A single turn carries every row of the set below to another of its rows. Some are shown first; where does it send the rows asked next?
budog: 0.56 -0.89 -2.31 0.11 0.15 1.78 -0.01 0.30 0.79 -1.86 1.78 2.40 -0.83 -0.88 -0.51 0.13 -2.07 1.42 0.86 -0.02 0.59 0.70 -0.46 -1.03 -1.53 -2.11 -2.03 -1.48 1.44 0.66
mevun: 2.05 -0.28 -3.46 2.03 0.07 0.78 0.99 0.03 1.25 0.18 1.82 0.62 0.24 -1.13 -2.34 0.67 -1.24 1.38 0.70 -3.14 2.07 -1.13 -0.82 1.08 -0.76 2.88 0.35 2.20 2.11 -0.74
feva: 1.68 1.24 -1.81 -0.41 -0.65 -2.12 -0.79 -2.60 -0.22 2.07 0.16 1.49 -1.66 0.16 -2.19 0.98 -2.19 0.34 1.73 -1.27 0.62 0.77 0.34 1.40 -1.31 1.19 2.92 0.12 -0.16 -0.34
Bolar: 0.83 2.65 -1.60 1.14 -0.18 0.18 -1.83 -0.36 -1.10 -0.91 0.81 0.68 -1.00 -2.81 -3.41 0.23 -1.71 0.62 1.08 -2.52 2.33 -0.13 -1.92 -0.39 -2.55 3.23 2.02 0.27 -0.46 -1.27
non: 0.81 0.96 -2.35 -0.01 -2.65 -1.54 0.58 -1.75 -1.88 0.62 0.80 3.04 -0.54 -2.93 -2.58 0.81 -1.89 1.22 -0.28 -0.70 2.81 0.45 -0.83 -0.75 -3.40 1.55 1.32 1.20 1.77 2.05
zoser: 0.73 -0.27 -3.14 0.85 -0.31 -0.74 1.59 -1.72 -0.25 -0.21 2.03 2.63 -1.52 -0.21 -3.36 3.02 -1.44 0.57 -0.40 -2.89 1.92 2.19 0.95 1.65 -1.85 3.03 2.34 0.17 2.30 -2.81
migot: 0.61 -1.44 -0.61 1.16 -3.65 1.09 -0.71 -1.30 -0.29 0.74 -0.81 0.68 -0.86 -0.66 -2.46 -0.77 -0.37 -1.55 1.22 -1.19 1.21 -0.26 -0.12 1.58 -0.91 2.55 1.63 -0.90 0.55 0.04
luko: -0.24 -0.35 -2.10 0.68 -1.39 1.00 0.19 1.42 -0.56 -2.12 3.88 3.66 -2.02 0.58 -2.62 1.34 -0.99 1.88 -0.29 -1.71 2.53 2.03 -1.24 -0.22 -0.97 1.77 0.82 -1.03 3.89 -1.04
Vifod: 1.07 -1.10 -2.75 1.34 -2.14 -0.67 -0.08 0.09 -3.30 -1.28 2.14 2.23 -1.01 -2.10 -4.18 -0.31 -2.17 1.20 1.64 1.64 -0.27 0.53 -0.57 0.92 -3.16 1.14 1.68 0.26 0.06 -0.76
zeteb: 0.59 -0.28 -2.34 -0.30 -0.74 1.34 -0.34 -0.14 1.34 -2.51 2.30 2.48 -0.71 -1.28 0.28 -0.41 -2.30 1.46 0.12 -1.15 1.36 0.81 -0.60 -1.74 -0.88 -2.20 -1.07 -1.22 1.32 0.19
geduv: 1.84 2.24 -1.62 1.32 0.11 1.07 -0.60 -3.80 -1.34 -2.17 -0.09 1.92 -0.39 -1.64 -3.66 -0.96 -1.12 1.00 1.59 0.80 1.91 1.72 -0.56 -0.97 -1.61 -0.15 2.31 -1.02 1.39 -1.35
Duvi: 1.66 1.10 -2.60 0.86 -2.57 0.30 1.29 -3.53 0.97 -0.32 4.42 1.66 -1.33 -1.50 -3.20 0.88 -0.58 -0.16 -0.31 -3.60 2.23 0.45 0.10 -0.28 -1.48 1.55 0.06 -0.31 1.90 0.60
Gepim: 2.08 -0.37 -2.17 0.37 -3.22 0.23 -0.39 -0.85 1.53 -0.71 -1.07 3.65 0.05 -2.11 -2.22 1.05 -0.65 1.40 -1.05 0.12 1.40 3.20 -1.27 0.37 -1.30 1.86 1.98 1.40 0.21 -0.59
lol: -0.69 -1.85 -3.81 -0.25 1.71 2.55 0.33 0.20 -3.37 -2.40 1.59 1.74 0.82 -0.32 -1.54 0.02 -0.10 0.29 0.61 -0.60 0.66 2.14 -0.87 1.66 -2.10 1.10 0.75 -0.85 0.45 -0.18
sutet: 0.54 -2.49 -1.94 -2.16 -0.71 0.46 0.62 -2.40 -0.29 -3.86 2.52 1.79 -1.86 -0.77 -1.28 -1.72 -1.60 -0.50 0.24 -1.06 1.33 3.47 -0.29 1.18 -2.16 0.87 2.66 -1.16 0.94 -0.94
pog: 0.14 -2.27 -2.69 1.23 0.14 -0.31 2.38 -1.14 1.71 -1.46 1.60 1.94 0.18 -1.05 -0.74 -1.12 0.38 1.54 -0.09 -2.83 0.24 1.17 0.95 0.85 -1.06 -0.05 2.58 1.56 1.72 0.26
mufa: -0.67 -1.93 -3.53 -0.25 1.43 2.32 0.09 0.85 -3.26 -1.85 1.29 2.10 0.42 0.43 -0.40 0.42 -0.34 0.50 0.51 -1.34 1.39 0.41 -0.93 1.69 -1.38 1.20 0.30 -1.13 0.19 -0.38
tuku: 0.06 1.15 -2.74 1.40 -3.38 1.28 -1.78 -1.67 -1.48 -0.26 0.41 2.05 -0.52 -1.88 -1.21 1.86 -0.55 1.74 -0.48 -2.91 -0.46 0.73 -1.94 -1.01 -1.68 2.07 2.01 -2.45 1.26 -1.16
vuki: 2.23 1.02 -2.14 0.60 0.09 -0.31 -1.36 -0.90 -1.47 0.04 0.09 4.21 -1.41 -2.64 -1.42 -0.61 -0.40 0.72 3.34 -1.82 -1.06 0.71 -0.56 1.24 -1.84 0.20 0.29 -0.62 1.85 1.23
Tepu: 2.02 -1.17 -2.27 -0.89 0.44 1.50 0.77 -2.45 0.35 -0.90 3.35 1.34 0.88 -0.73 -3.02 -0.37 -0.26 -0.13 -0.26 -2.10 1.24 -0.11 -0.10 0.51 -0.55 2.65 -0.65 -3.37 0.00 -1.59
relup: 0.68 -2.16 -1.61 -1.30 -0.29 0.82 -0.03 -2.54 0.17 -4.20 2.54 1.59 -1.83 -0.78 -1.72 -1.68 -2.29 -0.10 1.44 -1.34 0.31 3.67 -0.63 0.33 -2.06 0.09 2.21 -1.61 1.79 -0.31

budog -> lol
mevun -> zoser
sutet -> zeteb
Now find these:
pog -> luko
feva -> non
Gepim -> tuku
Vifod -> geduv

A single turn carries every row of the set below to another of its rows. Some are shown first; where does it send the rows asked next?
lok: -0.66 0.74 -1.69 0.12 -1.05 -2.86 -2.49 -0.68 0.75 -0.57 -1.23 2.95 -0.08 -0.61 -0.85 -0.25 -0.20 -1.19 -1.08 -2.06 -1.01 -3.96 3.34 -0.53 -0.53 -0.03 0.03 -0.64 -1.49 0.69 -3.89 0.36 -5.53 -4.68
Vina: -2.09 1.42 -1.17 1.56 -1.73 0.19 -1.70 -1.58 1.17 -1.10 0.07 3.42 1.03 -1.12 -0.32 -2.23 -0.03 0.86 -1.43 -1.92 -2.42 -3.78 2.11 1.08 -1.31 0.99 1.70 -1.60 -3.18 -0.65 -1.85 -0.71 -3.19 -3.84
Sukoz: -0.30 0.70 -2.44 3.28 -1.25 -1.99 -2.08 -1.08 1.23 -0.58 -0.88 1.53 0.08 1.47 -4.27 -0.17 -2.92 -1.87 -0.70 -2.76 -1.02 0.36 1.15 -0.24 -0.77 2.88 1.29 -0.89 -2.23 0.66 0.08 -1.85 -0.97 -4.24
daz: -2.89 -1.50 -1.68 1.35 0.42 -2.13 -0.62 -1.20 -0.06 -1.24 0.05 0.68 -2.52 0.25 -0.75 -0.27 -0.79 0.49 -1.06 0.82 -3.55 -1.74 3.98 -0.41 -1.22 3.46 0.42 -1.16 -1.51 0.00 -1.82 -2.74 -1.50 -3.78
vel: 0.79 -0.86 -0.34 -0.35 -1.33 1.17 -2.80 -1.28 0.98 -0.19 -1.17 1.15 -0.20 1.17 -1.58 -0.46 -0.51 1.44 -0.68 -2.48 -0.70 1.07 4.55 -1.49 -0.38 1.35 -0.05 0.31 -0.13 0.16 -2.44 -1.55 -1.44 -5.24
Tini: -1.90 0.56 -1.46 1.04 -2.13 -2.34 -2.60 -2.39 1.26 1.10 -0.91 2.18 0.85 0.93 -3.82 0.93 -1.74 -1.59 -2.80 -3.20 -0.82 -0.31 2.90 -1.37 -0.91 3.01 0.60 -1.11 -2.77 1.07 -2.30 -2.06 -0.12 -3.44
nolo: 0.14 -0.06 -1.24 0.06 -0.83 -1.98 -2.04 -1.47 -0.86 0.09 -1.42 2.93 1.95 0.50 -0.41 -2.45 0.37 -0.81 -2.18 -1.59 -2.26 0.73 1.23 -0.80 -0.28 5.58 1.78 -1.42 -2.48 1.12 0.00 -0.34 -3.22 -4.03
lav: 1.62 3.59 -0.74 2.06 -2.26 -2.06 -2.49 -2.46 0.07 0.40 0.20 1.75 -0.16 1.42 1.00 0.07 -1.45 -0.42 -0.38 -1.81 -2.51 -1.42 2.77 0.03 0.56 1.10 -1.60 0.31 -3.59 2.04 -0.28 -0.88 -1.11 -3.67
guzo: -0.38 3.03 -1.53 3.06 -2.59 -4.02 -2.89 -1.59 0.70 -0.89 -0.97 1.25 -0.50 -0.07 -0.77 -0.42 -0.65 0.08 -3.07 -1.55 -1.84 -2.57 4.77 -0.75 0.06 2.24 -0.11 -1.76 -3.40 1.40 -3.23 -2.73 -2.33 -5.27
gevo: -2.18 0.36 0.47 2.27 -1.57 -1.00 -1.94 -1.31 -1.99 -0.34 -2.15 0.67 -0.32 2.45 -2.23 -0.51 1.12 0.35 -0.89 1.50 -1.06 -2.20 4.75 1.14 -0.51 3.40 0.48 -0.42 -1.73 0.20 0.44 0.67 -3.93 -4.20
Rer: -0.63 0.86 -1.71 1.08 -0.18 -2.04 -2.55 -2.95 2.46 0.10 -0.87 1.74 1.20 1.57 -2.30 -0.48 -2.93 -1.31 -1.58 -3.93 -2.25 0.08 1.14 -1.26 0.91 2.20 -1.41 -1.24 -1.55 1.99 -0.62 -1.82 -1.28 -4.10
loles: 0.44 1.31 -1.68 0.68 -3.33 -1.44 -4.11 -3.32 0.13 1.20 -0.90 0.31 -0.98 1.61 -0.28 -2.16 -0.27 1.66 -1.97 -3.04 -0.99 -0.55 0.91 0.74 0.09 0.75 -1.96 0.98 -0.99 1.01 -1.80 -1.78 -2.10 -3.85
fes: -2.41 -0.23 -0.97 4.53 -1.81 -2.78 -2.08 -0.74 -0.49 -0.78 1.14 -0.34 -0.15 -0.18 -1.44 -0.25 -2.12 1.57 -0.67 -0.94 -1.03 -0.64 2.17 -1.84 0.06 1.48 -0.07 0.76 -1.06 1.04 0.57 0.56 -3.08 -4.48
mede: 0.17 0.15 -3.45 1.98 -1.84 -2.48 0.28 -0.75 1.28 -0.65 -0.44 2.16 -1.34 0.40 -1.38 0.28 0.14 1.14 -3.01 -2.18 0.59 -2.14 5.27 -0.48 0.51 1.84 -0.80 -0.52 -2.13 -0.71 -2.92 -0.89 -1.07 -3.75
Davas: 0.03 0.75 -2.26 1.32 -0.99 -0.87 -1.67 -3.26 0.04 -0.41 -2.44 0.77 -0.01 0.73 0.42 -3.75 1.47 0.43 -0.93 0.08 -2.17 -1.48 1.89 0.67 0.44 2.99 0.93 -1.22 -0.03 0.83 -0.02 -1.16 -5.49 -2.73
puvuv: -1.62 -0.02 -1.94 0.69 0.39 -2.64 -2.00 -3.37 0.20 0.12 -1.15 2.17 1.14 0.54 0.37 0.74 2.92 0.18 -2.05 0.23 -0.63 -1.18 4.14 2.24 1.43 2.95 -0.77 -0.36 -1.74 0.37 -1.73 0.57 -3.34 -1.95
memi: -1.38 -0.51 -1.47 1.55 -0.40 -0.88 -2.04 -3.56 1.17 0.10 -1.75 0.28 -1.49 1.90 -1.07 1.53 0.99 0.80 0.46 -0.33 -1.06 -3.69 4.42 -0.62 1.75 4.88 1.02 -0.99 -2.63 0.46 -0.04 -0.82 -3.76 -4.28
Gima: -0.98 0.21 -0.77 -0.95 -1.19 -1.35 -2.00 -2.43 -0.33 -0.19 0.44 2.43 0.24 3.00 -1.25 -0.29 0.00 1.05 -1.71 -1.63 -1.25 -5.15 2.03 0.65 -0.39 0.27 1.26 -0.04 -2.76 1.04 1.50 -0.48 -2.46 -4.51
kul: -1.38 1.47 -5.12 1.86 -1.00 -1.37 -1.75 -3.41 0.43 -0.39 -3.39 1.83 -0.33 -1.39 0.31 -0.72 -2.03 0.10 -1.00 0.58 -1.19 -1.23 0.80 -0.65 -0.28 3.65 0.34 -0.20 -2.70 1.20 -1.63 -0.42 -2.50 -4.81
bozur: -0.67 1.27 -2.04 0.60 0.56 -3.41 -3.50 -1.95 0.46 1.86 -2.64 2.28 2.57 1.30 -1.40 0.13 -0.88 -0.25 0.39 -1.82 -0.76 -1.22 3.11 2.07 1.06 4.40 1.48 -0.99 -1.84 -0.13 -1.81 0.50 -2.60 -3.96
fimer: -1.93 1.05 -0.62 1.88 -1.63 0.17 -2.04 -2.82 0.06 -0.73 -2.32 1.94 0.24 -0.74 0.15 -0.15 1.84 0.82 -1.41 -0.52 -1.27 -0.39 1.22 -0.63 -0.76 5.07 -0.02 0.39 -3.09 0.60 1.07 -1.77 -4.99 -3.70
lodir: -1.57 0.23 -0.46 0.12 -1.03 -1.43 -2.12 -1.87 0.67 -0.50 -0.59 1.24 0.32 1.79 -2.26 -0.43 -1.42 -0.25 -0.86 -1.52 -1.66 -2.26 4.43 1.68 -0.55 7.20 0.22 -1.45 -1.22 1.57 0.69 -1.37 -2.92 -4.33
bofa: -1.63 -0.44 -0.78 1.11 -1.02 -2.32 -4.16 -1.75 1.31 -0.37 2.16 -0.12 -1.04 -1.04 -1.18 0.35 0.52 -1.28 -1.41 -1.21 0.25 -2.40 3.46 1.33 -2.02 1.27 1.25 -0.63 -0.21 -0.37 0.24 -0.72 -3.71 -5.41
Toze: -0.21 0.04 -1.90 0.88 -1.33 -0.54 -2.36 -4.92 0.04 -0.68 -1.11 1.48 0.14 0.57 -0.46 -0.66 0.13 -0.30 0.32 -1.61 -1.29 -0.30 3.19 0.57 0.20 -2.01 0.75 0.20 0.58 0.13 -0.71 -0.32 -0.65 -4.15
lop: -1.03 1.44 -2.41 1.52 1.38 -1.96 -3.84 -2.33 1.37 1.18 0.14 0.49 0.49 1.92 -0.45 2.01 -1.37 1.20 -2.83 1.36 -1.58 -0.47 2.80 0.61 -0.69 3.91 -1.77 0.30 -2.21 -0.66 -0.93 -1.99 -2.08 -3.99
tomer: -0.30 -1.52 -0.08 2.98 -1.84 -3.19 -2.58 -2.65 1.17 -2.50 0.00 1.67 0.52 0.87 -2.86 -1.30 0.57 0.08 -2.93 0.68 -1.05 -0.98 2.07 -0.98 -1.98 -0.19 0.46 -0.01 -0.12 -0.29 -0.69 -1.47 -3.53 -4.99
Nivob: -0.60 -2.53 -3.05 1.09 -1.88 -2.16 -2.13 -0.68 1.36 -1.50 -1.83 2.29 -0.26 -0.53 -2.29 0.29 -0.99 1.20 0.19 -1.87 -0.09 0.06 3.37 -1.60 -0.42 1.96 1.01 0.99 -0.44 1.84 -3.17 -1.69 -3.75 -4.00
dasa: 0.46 0.46 -0.85 -0.79 -1.80 -0.17 -2.15 0.01 -1.06 -0.43 0.49 3.04 -1.16 0.99 0.25 -0.26 1.22 -1.12 -0.19 -2.51 -1.91 -0.73 2.29 0.72 -0.26 -0.43 -0.16 0.01 -1.00 0.99 0.82 -1.25 -3.29 -4.99
gifef: 0.41 -1.80 -0.77 0.88 -0.78 -1.51 -3.82 -2.69 2.33 -1.37 -0.43 0.69 0.49 0.22 -2.20 0.25 -1.36 0.76 -0.83 -1.36 1.26 0.40 2.00 -0.24 -1.63 2.13 -1.14 2.12 -0.50 0.75 -0.87 0.57 -2.73 -5.09
sife: -3.22 0.17 -3.07 1.10 0.51 -3.52 -4.45 -1.95 -0.25 -2.05 0.90 2.38 -0.08 1.38 -0.45 -0.21 -0.09 1.09 -1.97 -2.28 -1.64 -1.47 2.68 2.32 -0.62 0.41 1.42 -1.49 -2.49 -0.81 -0.09 -0.90 -3.86 -4.32
sura: -1.11 -1.11 -0.99 1.00 -0.91 -1.30 -1.18 -1.72 -0.31 -2.33 -1.64 1.49 -0.50 0.10 -1.80 1.04 -1.17 0.23 -1.10 -0.81 -1.60 -2.47 4.55 0.96 -1.38 -0.32 -1.50 0.15 -2.00 1.39 -3.18 -2.81 -2.79 -2.17
tegik: -1.40 0.41 -0.68 0.66 -1.25 -4.30 -2.11 -2.53 -0.58 -0.54 -1.30 2.86 -0.04 0.93 -0.91 -0.70 0.47 1.02 -1.02 1.49 -1.50 -0.14 -1.61 -0.55 -0.49 1.59 0.17 0.90 -0.86 0.45 -0.02 -1.38 -2.61 -4.53
Pud: -1.01 1.09 -2.00 1.30 -3.38 -0.52 -2.02 -2.08 0.03 0.54 -0.71 2.97 -1.22 3.20 -1.76 0.25 0.20 1.06 -1.31 1.49 -2.87 -1.07 2.48 -1.73 1.09 4.08 0.80 -0.86 -1.52 1.01 -0.74 -1.84 -1.27 -6.30
Big: -0.18 1.66 -3.16 3.97 -2.08 -4.86 -2.74 -2.57 0.55 -0.07 0.88 0.72 -0.59 0.13 0.01 -0.09 -0.46 -0.71 -1.86 -1.15 -0.92 -1.04 3.29 -0.47 -0.93 2.04 1.48 0.40 -2.03 1.37 2.15 -1.69 -1.54 -5.09
solav: -0.80 2.95 -1.98 0.25 0.26 -0.97 -1.34 -4.23 0.77 0.22 -2.13 1.95 -0.49 1.37 -1.17 -0.58 -0.34 0.27 -1.14 -0.54 -1.80 -2.61 3.02 1.65 -0.71 1.84 -0.51 1.05 0.06 -1.10 -3.27 0.27 -0.34 -5.30
Veram: -0.01 1.85 -2.93 1.93 0.69 -1.49 -3.77 -3.31 0.17 0.40 -2.58 2.40 0.06 2.97 -0.40 0.44 1.98 0.44 -1.52 -1.40 -1.74 -0.15 3.08 0.05 0.27 3.52 0.55 0.62 -2.42 -1.70 -1.78 0.26 -4.91 -3.99

vel -> gifef
lav -> Big
Now find these:
Vina -> Gima
Veram -> fimer
Pud -> lop
bozur -> nolo
tomer -> sura
dasa -> bofa
solav -> tegik
mede -> loles
Sukoz -> Tini
puvuv -> Davas

